Here are some points, one per row:
[0.90 -0.53 -0.56 -1.18 0.61 1.05 0.48 0.76 1.39 -1.60 -1.57 1.35
 1.32 1.42 -1.76 0.05 1.10 -0.14 0.28 1.55 0.08 0.73 1.29 -1.66]
[1.06 -0.17 -0.31 0.97 0.44 0.98 -0.51 -1.25 0.76 -1.16 -1.14 1.30
 -0.63 0.55 -1.70 -0.40 0.87 -0.32 0.80 1.00 -0.20 0.77 1.01 -1.60]
[0.30 -0.03 -0.58 0.59 0.27 0.79 -0.93 -2.27 0.81 -0.34 -0.81 1.09
 -1.85 -1.15 -0.86 -1.08 1.16 -1.07 0.94 0.68 -0.44 -0.11 0.62 -1.93]
[-0.81 -0.14 0.08 0.87 0.50 0.71 -0.52 -1.94 0.44 -0.17 -0.74 1.15
 -1.70 -1.87 0.20 -1.44 1.28 -1.50 0.98 1.02 0.18 0.12 0.22 -0.66]
[-2.18 -0.14 -0.59 1.31 1.16 1.27 0.12 -1.53 0.12 -0.30 -0.28 1.07
 -1.96 -1.47 0.85 -0.59 0.58 -0.58 1.15 0.43 0.43 0.93 0.79 0.19]
[-2.03 0.00 -0.87 0.34 0.93 0.66 1.10 -1.60 0.83 -0.53 -0.45 1.20
 -1.07 -1.22 0.80 -0.30 0.05 0.91 1.50 0.73 1.05 0.82 1.23 1.34]
[-1.96 -0.47 -0.71 -1.41 1.17 0.78 0.84 -1.50 0.75 -0.09 -0.15 1.21
 0.53 -1.18 -0.26 -0.27 -0.53 1.17 0.40 0.08 1.13 0.79 1.27 0.38]
[-1.46 -0.35 0.18 -2.01 1.05 1.09 0.64 -1.09 1.00 0.00 0.36 -0.09
 0.55 -0.95 -0.83 -0.25 -0.73 0.90 -1.48 -0.92 0.78 0.95 1.63 -0.56]
[-0.42 -0.25 1.17 -1.42 0.40 1.01 0.78 -0.81 0.72 -0.27 0.05 -0.81
 -0.21 -0.73 -1.07 -0.33 -1.02 0.98 -2.01 -1.39 0.58 0.94 -0.08 -0.73]
[-0.16 -0.99 1.25 -0.45 0.81 0.87 0.87 -0.65 0.71 0.13 -0.62 -1.29
 -0.67 -0.20 -0.85 0.20 -0.91 1.02 -1.54 -1.81 -0.04 0.92 -1.50 -0.82]
[0.38 -1.04 1.24 0.67 1.23 1.05 0.49 0.19 1.14 1.06 -0.79 -1.52
 -0.46 0.13 -0.46 0.51 -0.87 1.19 0.21 -1.62 -0.45 1.02 -1.83 0.33]
[0.25 0.10 1.24 0.90 0.95 0.94 0.01 -0.31 1.54 1.17 -0.88 -1.37
 0.72 0.03 0.08 0.23 0.28 1.50 1.50 -1.21 -0.96 1.08 -1.53 0.52]
[-0.11 1.43 0.93 0.31 0.86 1.17 -0.89 0.22 0.95 0.85 -0.81 -0.99
 1.11 -0.71 0.62 0.89 0.75 1.25 1.35 -0.45 -1.38 1.43 -1.12 0.95]
[-0.51 0.87 1.01 -0.05 1.12 0.45 -1.31 -0.08 -1.43 0.07 -0.57 -0.64
 1.08 0.43 1.35 0.48 1.67 0.60 0.27 0.29 -1.35 1.79 -1.22 0.76]
[-0.11 0.94 -0.39 -0.68 1.08 -1.42 -1.22 -0.18 -1.89 -0.33 -0.38 -0.25
 1.02 1.38 1.15 0.57 1.67 -0.63 -0.85 0.18 -1.22 2.44 -0.86 0.72]
[-0.38 -1.11 1.17 -1.89 -0.32 -0.22 -0.28 -0.19 0.35 0.87 1.03 -1.76
 0.62 0.90 1.04 0.85 -1.91 1.45 -1.80 1.11 -2.31 -1.17 0.54 0.76]
[-0.67 -0.91 -0.30 -1.09 -1.55 -0.17 -1.54 -0.61 1.20 1.35 1.29 -0.72
 0.81 0.99 0.91 0.94 -0.91 1.31 -0.63 0.93 -1.71 -1.81 -1.53 0.57]
[-0.41 -0.99 -0.47 0.26 -1.91 -0.01 -1.49 -0.47 1.25 0.68 0.89 0.10
 1.11 0.91 0.72 0.63 -0.19 -1.58 -0.82 0.27 -1.72 -1.37 -1.32 1.08]
[0.53 -0.79 -1.17 0.66 -1.90 0.14 -1.08 0.35 1.23 -0.88 -0.35 -0.12
 0.86 0.66 1.05 1.29 -0.38 -1.95 -1.09 -0.26 -1.23 -0.86 -0.79 -0.06]
[1.00 -0.17 -1.84 1.15 -1.38 0.50 -0.19 0.88 1.27 -1.55 -1.03 -0.61
 0.82 0.74 1.12 1.21 -0.85 -1.97 -0.45 -0.82 -0.75 -0.71 -0.34 -1.27]
[0.89 -0.13 -1.84 0.99 -0.53 1.23 0.25 1.18 1.02 -1.62 -1.80 -0.61
 1.23 0.87 0.74 -0.40 -0.63 -0.92 -0.40 -0.13 0.06 -1.03 -0.73 -1.43]
[0.78 0.43 -1.64 0.83 0.03 1.35 -0.38 1.19 -0.30 -0.88 -1.90 0.14
 0.64 1.22 0.45 -1.56 -0.34 0.26 -0.30 0.53 0.46 -1.23 -0.44 -1.26]
[0.77 0.98 -1.46 0.40 -0.46 1.50 -0.26 1.17 -1.37 -0.01 -1.29 -0.13
 -0.10 1.30 -0.02 -1.75 0.74 1.24 0.02 1.25 0.64 -1.11 -0.26 -1.43]
[0.91 1.25 -1.18 0.46 -0.48 0.97 0.42 1.34 -1.67 1.30 -0.60 0.77
 -1.13 0.73 -1.01 -1.33 0.99 0.97 0.40 1.01 -0.18 -0.34 0.86 -1.39]
[0.75 0.92 -0.92 1.06 -0.62 -0.53 1.12 1.32 -1.37 1.30 -0.37 0.48
 -1.53 -0.57 -1.85 -0.44 0.92 0.29 0.73 0.96 -0.46 0.12 0.97 -1.44]
[0.63 -0.69 0.38 1.15 -0.02 -0.79 1.31 0.27 -1.21 1.15 -0.56 0.41
 -1.18 -0.78 -2.01 -0.20 0.95 -0.21 0.51 1.14 -0.23 0.06 0.87 -1.01]
[0.54 -1.24 -0.05 0.95 0.54 -0.43 1.07 -0.52 -1.03 0.50 -0.25 -0.45
 -0.66 -1.51 -1.59 -0.28 1.15 -0.20 -0.18 1.29 1.14 -0.41 0.58 -0.31]
[0.45 -0.67 -0.04 1.10 0.36 0.13 1.17 -1.69 -0.34 0.31 -0.08 -1.52
 -0.30 -1.45 -0.53 -0.30 1.31 0.64 -1.08 1.42 0.58 -0.84 1.09 0.31]
[0.36 0.23 -0.07 1.34 1.03 -0.12 0.95 -1.99 -0.14 0.53 0.57 -1.89
 0.20 -1.26 -0.05 -0.39 1.00 0.99 -2.20 0.18 1.20 -0.27 1.33 0.24]
[-0.75 0.53 0.47 1.88 1.24 0.53 1.00 -1.59 -0.03 0.67 0.68 -1.12
 1.92 -0.92 -0.49 -0.61 -0.88 0.80 -2.00 -0.96 0.98 0.52 0.29 -0.65]
[1.49 1.30 0.56 -1.81 -0.82 1.00 1.70 -0.54 -2.06 -0.02 0.13 1.82
 0.51 -1.11 1.13 0.69 -1.16 0.24 0.05 -0.56 -1.36 0.91 -1.14 1.23]
[-0.02 1.12 0.25 -1.99 0.22 -1.26 1.64 -0.22 -1.92 0.73 -0.27 1.49
 -0.59 -0.50 1.20 1.15 -0.67 -0.33 -0.30 -0.38 -1.03 -0.43 -1.25 0.57]
[-0.44 0.98 1.05 -1.30 0.83 -2.12 1.95 0.68 -0.94 0.99 -0.76 0.76
 -0.05 0.10 1.24 0.90 -0.14 -0.57 -0.50 0.69 -0.59 -1.29 -1.18 0.90]
[-0.80 1.17 0.30 -0.19 1.93 -1.74 -0.03 1.01 0.20 1.68 0.27 -0.06
 0.06 1.25 0.85 0.74 0.44 -1.23 -0.45 0.16 -0.58 -1.58 -0.44 0.71]
[0.08 1.02 1.55 0.25 1.33 -0.37 -2.12 1.22 0.29 1.14 1.03 1.49
 0.64 0.77 -0.26 0.97 0.80 -1.23 -0.73 1.01 0.15 -1.42 -0.37 0.79]
[0.96 1.35 0.61 -0.13 1.21 0.60 -1.66 0.69 0.12 -1.58 1.96 0.17
 0.23 0.70 -0.74 1.49 1.03 -1.04 -0.40 1.00 0.51 -0.98 0.08 0.07]
[0.95 1.13 0.61 -0.22 0.97 -0.14 0.41 -0.43 -0.22 -1.96 1.86 -0.51
 1.04 1.38 -0.30 1.77 0.48 -0.91 1.47 0.75 0.55 -0.71 -0.02 -1.55]
[1.11 1.40 -0.24 0.12 1.01 -1.14 0.48 -0.55 0.08 -1.63 1.58 1.27
 1.73 0.66 -0.67 -0.30 -0.97 -0.64 1.32 0.79 0.28 -0.40 -0.38 -1.38]
[1.04 1.22 -0.39 0.00 1.27 -2.11 -1.05 0.31 0.72 -1.95 1.21 0.45
 -0.65 0.08 -0.05 -1.82 -2.36 -0.10 0.95 0.81 0.07 -0.14 -0.08 -1.32]
[1.49 -0.29 -0.02 0.49 -0.45 -2.14 -1.57 0.19 0.08 -0.75 1.01 -0.29
 -1.38 -0.35 1.09 -1.71 -2.24 0.33 1.10 1.07 0.35 0.43 1.08 -1.17]
[0.62 -1.93 0.13 0.97 -0.85 -1.46 -0.85 0.67 -1.10 0.83 1.10 -0.12
 -0.51 -1.17 0.90 -1.49 -1.80 -0.39 1.32 1.25 1.21 0.68 0.94 -0.64]
[-0.33 -2.23 0.09 0.42 -0.91 0.01 0.02 0.73 -0.61 0.70 1.51 0.34
 -0.10 -1.41 1.52 -1.26 -0.52 -0.16 0.67 0.27 1.01 0.85 0.98 -0.39]
[-1.04 -1.90 0.47 0.52 -1.15 0.06 1.09 1.96 0.84 -0.04 1.43 0.89
 -0.01 -1.34 1.32 -0.97 0.11 0.26 -0.58 -0.56 0.60 0.73 1.14 -0.30]
[-0.19 -0.71 0.52 -0.27 -1.69 -1.21 0.98 1.34 1.36 0.18 1.18 1.50
 -0.97 -0.49 1.37 -0.49 0.90 1.00 -1.93 -1.70 0.93 0.33 1.34 -0.48]
[-0.22 0.00 1.16 0.59 -1.96 -0.84 1.07 1.03 1.22 -0.04 0.98 1.48
 -0.80 0.01 1.21 -0.27 0.92 1.59 -1.68 -2.16 1.30 -1.36 0.17 -0.32]
There is one direction along which these points spread out most. Take the direction at right angles to it along which they spread out most. Go by this last direction. For each point below, how far along it does it lie, from 0 to 99? The average is 50, and the first point in the table lies past the average. One standard deviation of the points above along it is 16.
[-2.00 -0.16 -0.82 0.77 -0.62 -0.68 0.83 -0.94 0.22 1.07 0.98 0.87
 0.08 0.99 -0.99 0.82 -2.20 1.25 -1.05 0.41 1.45 1.38 -1.71 0.87] 33
[-1.91 -0.27 0.23 -0.65 -2.06 -0.26 1.14 -0.35 0.74 0.60 1.33 -1.29
 -0.18 0.09 -0.78 -0.11 -1.13 0.13 0.06 0.71 1.14 1.14 -2.10 0.65] 34
[-1.11 0.41 0.81 -0.96 -2.09 0.33 0.16 -0.10 1.04 0.65 0.62 -2.04
 -0.74 0.48 -0.37 -0.49 -0.14 -0.60 0.57 -0.14 1.29 1.12 -1.61 1.13] 38
[-0.48 0.74 0.98 -1.53 -1.92 0.62 -0.20 0.27 1.19 0.81 -0.90 -1.94
 -0.29 0.56 -0.01 -0.71 0.17 -1.51 -0.03 -0.92 1.45 0.85 -0.87 1.30] 42
[0.05 0.71 0.87 -1.53 -1.09 0.87 -1.38 0.64 0.34 1.10 -1.92 -0.81
 -0.30 0.42 0.82 0.62 -0.53 -1.67 -0.33 -1.57 1.70 0.89 -0.08 0.84] 45
[-0.15 0.93 0.96 -1.06 -0.76 1.44 -1.55 0.66 -1.71 1.31 -1.31 -0.37
 0.61 0.30 0.86 1.05 -0.58 -1.58 0.60 -1.96 0.62 -0.26 0.71 0.77] 50
[-0.53 0.91 1.49 -0.54 -0.81 0.62 -1.33 0.80 -2.17 0.02 -0.44 0.11
 0.73 -0.17 0.65 0.69 -0.59 -1.03 1.29 -1.61 -1.11 -1.15 0.71 0.45] 55
[-0.28 1.16 0.98 -0.01 -0.54 -1.63 -1.12 0.82 -1.60 -0.95 -0.46 -0.07
 1.03 -0.52 0.04 0.72 -0.05 -0.31 1.10 -0.68 -1.79 -1.36 0.92 1.14] 60
[0.04 0.01 -1.30 0.23 0.09 -2.06 -0.86 1.05 -0.99 -1.29 -0.51 -0.67
 1.11 -0.41 -0.74 1.10 0.76 0.88 1.12 -0.38 -1.35 -1.30 0.42 1.21] 62
[0.65 -1.51 -2.07 -0.37 0.20 -1.89 -0.13 1.02 -0.75 -1.13 -0.06 -0.17
 1.29 0.36 -1.75 0.84 1.26 0.50 1.29 -1.08 -0.54 -0.66 0.93 1.32] 60
[1.05 -1.86 -2.00 -0.24 1.01 -0.24 0.00 0.58 -0.77 -1.33 0.36 0.34
 -1.26 1.04 -1.77 0.75 0.95 0.53 0.67 -0.93 -0.29 -0.23 0.55 1.61] 57
[1.40 -1.56 -0.94 0.41 1.07 0.28 0.37 -1.12 -0.25 -1.34 0.64 0.96
 -2.30 2.01 -1.50 -0.64 0.93 0.18 0.21 -0.77 -0.66 -0.21 0.22 2.03] 54
